One turn sends every row of this set to another row. A few are shown first. Where does it send the rows asked after them?
k_944: 15,-9,-9,-4,-9,7,-1,6,-1,12,4,8,-9,-6,4,-4,-20,-3,15,1,1,-5,-6,-5,5,-12,-22,0,-12,-5,3,-2,-19,12,-1,5,11
k_750: -8,-11,3,2,-5,5,-9,-4,9,10,8,1,4,-3,6,-18,-2,-8,-11,-1,26,-6,-4,-12,0,9,16,4,4,1,-7,-17,-8,2,2,6,7
k_247: 4,-6,-3,-13,-16,-2,5,-4,6,-2,4,-2,-2,-5,3,-3,-11,-12,1,14,2,0,14,-7,-2,-2,-6,-12,-10,-20,-3,-5,-4,2,0,12,24
k_510: 4,4,-6,-11,-10,11,-2,-13,5,-7,17,11,-7,8,-13,9,-11,-8,5,1,-1,1,4,1,11,14,-7,-8,-13,1,11,4,-10,-4,2,8,5
k_909: -11,2,-17,-3,-15,7,-2,4,-6,8,6,15,1,6,2,0,2,5,8,-1,-3,-8,4,13,8,2,14,3,24,2,-4,-5,1,17,0,-8,-8
k_701: -7,-9,-5,-4,-25,3,-20,-4,-11,9,0,7,-10,-11,-2,-6,-11,-4,10,13,11,-4,-3,-17,7,4,5,3,5,-22,1,-6,-2,3,-12,1,27
k_925: 1,-8,1,-6,-11,23,3,-6,-23,11,0,17,-9,-10,-4,-3,2,-3,-2,3,11,6,8,8,7,11,-2,6,7,-9,17,-6,-19,-8,-4,1,0
k_915: -1,5,-13,-3,-20,13,2,-3,-10,6,18,11,-13,0,-9,-1,-3,9,-3,13,0,-4,-6,-11,2,8,4,-9,-1,-8,7,3,-14,-3,0,-1,-25
k_935: -2,12,-9,-4,-18,11,-3,-17,6,0,7,20,-8,2,-1,-12,5,6,8,8,0,1,-5,15,6,-9,-6,-11,11,3,-4,1,2,2,8,-8,13
k_571: -10,-10,-4,-3,-7,1,-4,3,-14,12,-7,8,-13,4,-3,-9,-25,6,0,-4,1,-6,-14,8,2,2,4,15,-6,-2,17,-4,5,-5,-5,-2,-8
k_394: 3,-21,14,-5,-16,5,-8,-4,-11,4,4,8,-4,4,-3,-4,-9,3,5,6,1,-4,-4,1,29,5,10,-3,-8,1,-1,-14,-3,-3,5,16,-2
k_104: -6,-8,-11,0,-15,-14,-6,1,3,1,10,13,5,10,1,3,-17,4,11,5,14,-10,0,6,20,-7,5,-3,13,3,-10,1,0,5,14,2,16
k_644: 0,-3,-14,-7,-8,11,-9,-2,0,6,9,3,-1,-18,12,-6,-10,-11,4,13,16,-3,1,-7,-18,15,-5,-18,-3,3,-1,-8,-16,3,1,-6,14
k_7: -1,-4,6,-12,-2,4,-3,4,-16,9,14,22,-11,-12,-7,-8,-16,7,-16,7,5,10,-15,5,-2,16,1,-15,8,-6,16,-1,0,2,12,5,10
k_206: -5,2,-17,1,-10,4,-9,-6,-4,3,3,20,7,2,-6,-12,1,1,-1,-5,11,2,-9,-13,16,-4,21,0,9,-15,4,-7,-18,5,-2,12,6
k_703: 11,16,-8,-10,-1,6,-6,8,-12,-4,-3,10,-9,1,4,8,3,-14,1,1,15,-16,-6,-10,1,-5,1,-9,10,-6,-4,-8,1,-2,6,-3,21
k_3: -8,10,-1,2,1,-10,-8,-1,1,6,9,6,6,-9,19,3,-5,6,-7,6,4,4,1,-1,-5,13,11,3,9,2,-11,-13,-5,-6,15,-9,14
k_726: -11,-3,1,-9,-5,12,5,-18,-8,6,13,-4,0,-12,-1,-4,-3,-2,-6,3,-1,-3,4,-4,-4,23,0,0,6,-2,7,-26,-11,1,-1,3,8
k_24: 1,-9,14,-7,-15,6,-2,10,-6,4,6,8,-3,-7,-1,-7,-40,-7,0,2,-3,2,-7,-6,-14,0,0,-2,-7,-5,11,-8,3,2,2,-2,8
k_825: -3,1,9,-15,-5,9,-4,-9,9,-3,12,-7,-12,1,-5,-3,-14,-3,-9,10,3,-1,2,4,10,-1,-4,-14,14,-6,5,-17,4,-14,7,7,-1
k_19: 1,-10,3,1,12,3,-4,8,-4,3,-2,2,-17,-22,-3,-16,-14,1,3,4,5,12,10,-12,11,3,7,6,3,-9,6,-4,8,7,5,2,4
k_700: -2,-7,0,-5,-3,-2,-9,9,-9,19,10,-3,2,-18,5,-8,-14,7,-3,-5,4,-10,-8,-20,-16,12,-8,-3,5,-5,-8,-11,-1,0,10,-8,1
k_384: 7,-5,-10,-2,1,6,-11,15,-21,18,7,10,-6,-18,4,1,-16,17,19,0,4,-13,3,-4,-1,-3,10,-5,8,-18,-4,-3,-5,5,5,-1,-2
k_903: -8,-20,-12,2,-18,12,-10,1,-13,3,-3,1,-1,0,-2,-10,11,11,5,14,5,-1,0,1,16,4,14,-9,-4,1,3,2,-13,5,-2,-9,-1
k_215: 7,9,-21,-17,-12,18,7,0,-9,-2,10,7,0,-21,-7,-2,-4,4,16,9,20,0,-6,-7,-5,3,-2,-8,6,3,7,11,-7,7,5,-5,7
k_494: 15,2,7,-7,-17,-11,-11,6,-4,8,4,5,1,-10,-3,0,-26,12,13,-2,0,2,-1,12,4,4,-13,5,9,3,6,0,5,-1,6,-10,-1
k_819: 7,4,-6,4,-15,-3,3,16,-8,16,8,-2,-3,-10,3,-10,-7,4,6,-8,12,4,-12,8,2,0,15,7,-1,-2,11,5,-3,13,0,-12,-10
k_235: 11,-20,-13,2,-13,-6,-5,1,-12,10,-4,5,-6,-8,-8,-13,-6,5,-2,14,14,-22,6,0,7,-9,6,-5,-14,-10,11,-3,0,1,4,7,0
k_688: 8,-5,-15,2,-19,-2,-10,4,6,-2,6,14,1,-9,5,-7,8,-7,10,0,-2,-7,-6,6,-3,-9,6,-3,-12,-17,-6,9,-2,10,5,11,15
k_124: 4,-19,-4,-5,3,-3,-12,1,6,2,-6,6,-5,-5,4,-10,-18,1,-12,16,12,-12,-11,2,21,2,4,0,-2,-8,1,-16,5,2,9,-6,14
k_172: 3,0,5,-9,-8,0,-11,-5,6,-3,12,18,-1,2,5,2,-13,-5,4,0,-3,-10,-10,4,-4,5,-6,0,12,-9,-4,-5,8,7,14,-20,26
k_920: -9,7,-4,0,-16,13,6,-2,-9,3,17,3,-17,2,-3,6,-15,3,12,7,-4,10,-4,6,-3,-1,-2,-3,3,-1,11,-9,12,-11,17,3,-8
k_432: -2,7,2,-2,-9,10,-5,4,2,-22,9,6,-2,4,4,-2,-12,13,2,7,5,-3,1,5,-15,4,5,-3,23,-7,10,-6,-10,1,2,13,11
k_887: -9,8,-2,-4,-10,6,-17,11,-8,1,7,10,2,6,16,1,0,21,6,-2,13,13,0,-1,7,11,12,5,7,-7,8,6,7,-4,12,-2,3
k_531: 8,4,-18,0,-17,11,-2,9,-5,26,12,7,-6,-5,2,12,9,3,4,10,-1,4,1,-2,-7,-9,-1,6,-5,-8,1,7,-14,5,5,-3,6

k_944 goes to k_104
k_644 goes to k_3
k_935 goes to k_920
And these:
k_206 goes to k_215
k_7 goes to k_19
k_825 goes to k_24
k_531 goes to k_909

One turn sends every row of this set to another row. A few are shown first. Where does it send the rows asked after them?
k_475: 17,17,-17,-2,18,-13,-12,-15,11,-6,-16,-8,-2,17,-3,3,5
k_768: -8,12,-9,-10,-2,-4,-9,-12,-18,2,-14,2,-13,-1,-7,5,-10
k_528: 18,9,-18,-5,20,-17,-4,-11,4,-7,-12,-11,-5,16,-11,1,-3
k_677: 1,17,-2,-6,8,6,-12,12,9,-15,-2,-5,8,0,-6,14,-1
k_942: -7,17,-9,1,7,-10,-24,-13,-9,-13,-15,7,-24,5,0,14,-3
k_377: 18,12,-17,-4,17,-16,-2,-18,4,-8,-13,-10,-4,15,-11,1,-1
k_513: -6,19,-17,14,5,-15,-15,-5,-6,-20,-10,-10,8,13,2,-3,-24
k_405: 2,21,-1,-5,11,-10,-11,8,3,-22,9,2,4,10,-15,12,-1
k_438: -11,9,-9,-7,2,-9,-5,-12,-20,-1,-13,4,-15,6,-6,10,-13
k_962: 0,17,-4,0,2,-14,-4,7,2,-24,8,2,5,10,-12,15,-4
k_241: 19,14,-13,1,19,-12,-14,-17,7,-7,-18,-10,-4,14,-1,4,4
k_665: -9,19,-10,-2,8,-14,-21,-14,-14,-8,-17,7,-18,3,1,14,-4
k_86: -7,22,-5,2,1,-14,-22,-13,-13,-7,-14,12,-17,5,-2,11,-7
k_376: -10,10,-12,-11,4,-12,-6,-13,-21,-2,-15,1,-14,0,-4,10,-5
k_408: -10,14,-23,10,6,-2,-11,-3,-6,-16,-17,-10,9,10,6,-4,-20
k_284: 0,13,0,-9,8,7,-17,10,6,-18,-5,-11,5,0,-6,13,-2
k_966: -10,17,-5,1,6,-8,-23,-13,-14,-6,-18,8,-19,6,2,14,-10
k_770: -8,18,-21,14,8,-11,-12,-3,-7,-20,-15,-7,9,14,2,-2,-23
k_151: -4,19,-19,15,7,-12,-15,-2,-7,-24,-13,-6,8,11,1,-4,-23
k_874: -5,11,-21,10,3,-2,-10,-2,-6,-16,-14,-11,11,8,5,-5,-19
k_509: 1,14,-1,-3,13,7,-16,8,4,-16,-1,-2,6,3,-5,17,6
k_541: 18,11,-16,2,19,-13,-13,-11,9,-6,-16,-9,-4,18,1,5,5
k_55: 2,14,0,-9,10,4,-13,11,4,-12,3,-7,7,5,-7,11,4
k_940: 2,16,-1,-4,12,-10,-3,7,-3,-20,6,2,7,7,-18,16,-3
k_706: 2,22,-3,-2,7,-9,-3,10,5,-22,5,3,6,6,-15,15,-5
k_799: 16,14,-18,-7,17,-15,-5,-15,6,-5,-13,-10,-1,16,-8,-1,1
k_317: -8,11,-22,10,3,-2,-13,-6,-4,-14,-11,-13,7,8,6,-6,-20
k_6: -7,7,-7,-10,1,-12,-3,-9,-21,1,-16,-3,-13,3,-6,11,-8

k_874 goes to k_241
k_770 goes to k_799
k_706 goes to k_376
And these:
k_438 goes to k_55
k_541 goes to k_513
k_86 goes to k_940
k_284 goes to k_942

One turn sends every row of this set to another row. A few are shown first. Where does it send the rows asked after them?
k_608: 13,8,-8,5,3,15,-25,3,-2,10,6,-5,3,-1,-4,12,-1,7,-2,2
k_469: -1,13,-2,-1,-5,-7,-17,0,0,-9,9,-1,8,-7,-9,-7,-9,8,-10,2
k_385: -5,2,8,6,6,2,-8,-2,12,-3,0,-10,5,-7,-26,4,5,-2,12,-7
k_349: -2,7,-3,4,18,-5,-2,-1,-3,5,-12,-4,8,-6,-18,-8,6,-12,-12,5
k_785: -5,7,6,18,3,6,-7,15,1,-2,2,-2,1,-1,9,0,9,14,5,3
k_599: 10,0,-1,-5,7,15,-27,5,-1,10,9,-6,2,-8,-10,6,2,-7,-1,6
k_478: 5,-11,-4,0,-5,4,-2,2,15,2,6,5,-3,14,-11,10,-4,17,-4,-9
k_103: 12,-8,1,2,6,-12,3,0,-5,16,7,-4,-4,19,-7,-6,0,-14,9,-2
k_664: 12,0,9,-3,10,12,19,7,1,5,-6,8,7,13,-12,5,5,4,-7,1
k_731: 14,10,6,-2,6,6,-14,9,21,13,16,-15,7,-11,-8,2,0,-3,-5,-2
k_365: 12,2,3,-2,5,-11,-2,-4,-7,11,8,-9,-1,14,-10,-12,3,-19,11,2
k_951: 7,-4,-17,4,3,11,13,3,-7,14,-8,-8,-5,6,-18,-4,0,-1,3,5
k_692: 13,-5,3,5,4,-10,9,11,-2,17,11,1,2,20,-6,-11,-5,-10,5,0
k_13: 15,8,-1,2,3,0,20,1,-7,-6,22,-6,5,4,-5,-10,7,6,-9,-2
k_605: 6,5,9,1,-1,-4,-2,13,23,8,11,-12,1,-6,9,-4,2,11,-8,-2
k_225: 15,11,19,8,5,7,1,20,3,-4,5,5,13,2,-11,4,-4,10,-3,-4
k_419: -3,3,8,-1,8,-6,11,-7,2,0,12,-3,22,-11,-22,-2,2,0,-4,-2
k_222: 11,5,3,-1,-2,-8,7,10,0,12,19,0,7,16,-8,-18,-7,-10,5,5
k_370: -3,-15,4,-1,1,13,-15,7,-6,5,3,2,-6,-2,-2,7,7,3,11,5
k_159: 9,4,-2,9,11,2,-14,7,1,-1,-19,-3,-10,7,-7,4,5,-2,-8,-1
k_911: 11,2,-7,3,0,14,26,7,-6,1,7,-2,-4,12,-7,-2,0,2,-1,4
k_999: 9,2,-15,6,10,-3,2,0,-9,15,-3,-12,6,-7,-24,-14,5,-2,3,-1
k_756: -4,-5,1,12,-1,15,-13,5,-3,4,10,0,3,-1,-4,14,3,12,13,1
k_264: 14,6,-5,4,9,-8,7,-3,-8,3,17,-12,13,-8,-18,-16,11,3,-3,-5
k_616: 14,15,3,8,7,11,-15,6,19,12,6,-15,7,-2,-9,7,8,8,1,-4
k_981: -2,-7,13,6,1,2,-1,16,5,3,0,-2,-5,0,12,0,8,11,5,2
k_724: 9,6,2,-8,0,-4,10,-3,-6,-2,10,7,13,3,-2,-2,-4,8,-20,3
k_896: 10,9,6,-5,0,-8,2,1,-1,8,17,-8,5,12,-12,-17,-2,-16,11,4
k_555: -2,9,-3,10,-3,0,-10,4,22,4,9,-12,1,0,3,-3,8,18,-1,-3
k_458: -3,-10,-12,-5,7,5,5,-8,8,10,-8,2,-2,10,-19,1,4,-2,-8,0

k_608 goes to k_555
k_896 goes to k_692
And these:
k_264 goes to k_911
k_469 goes to k_478
k_419 goes to k_664
k_599 goes to k_605

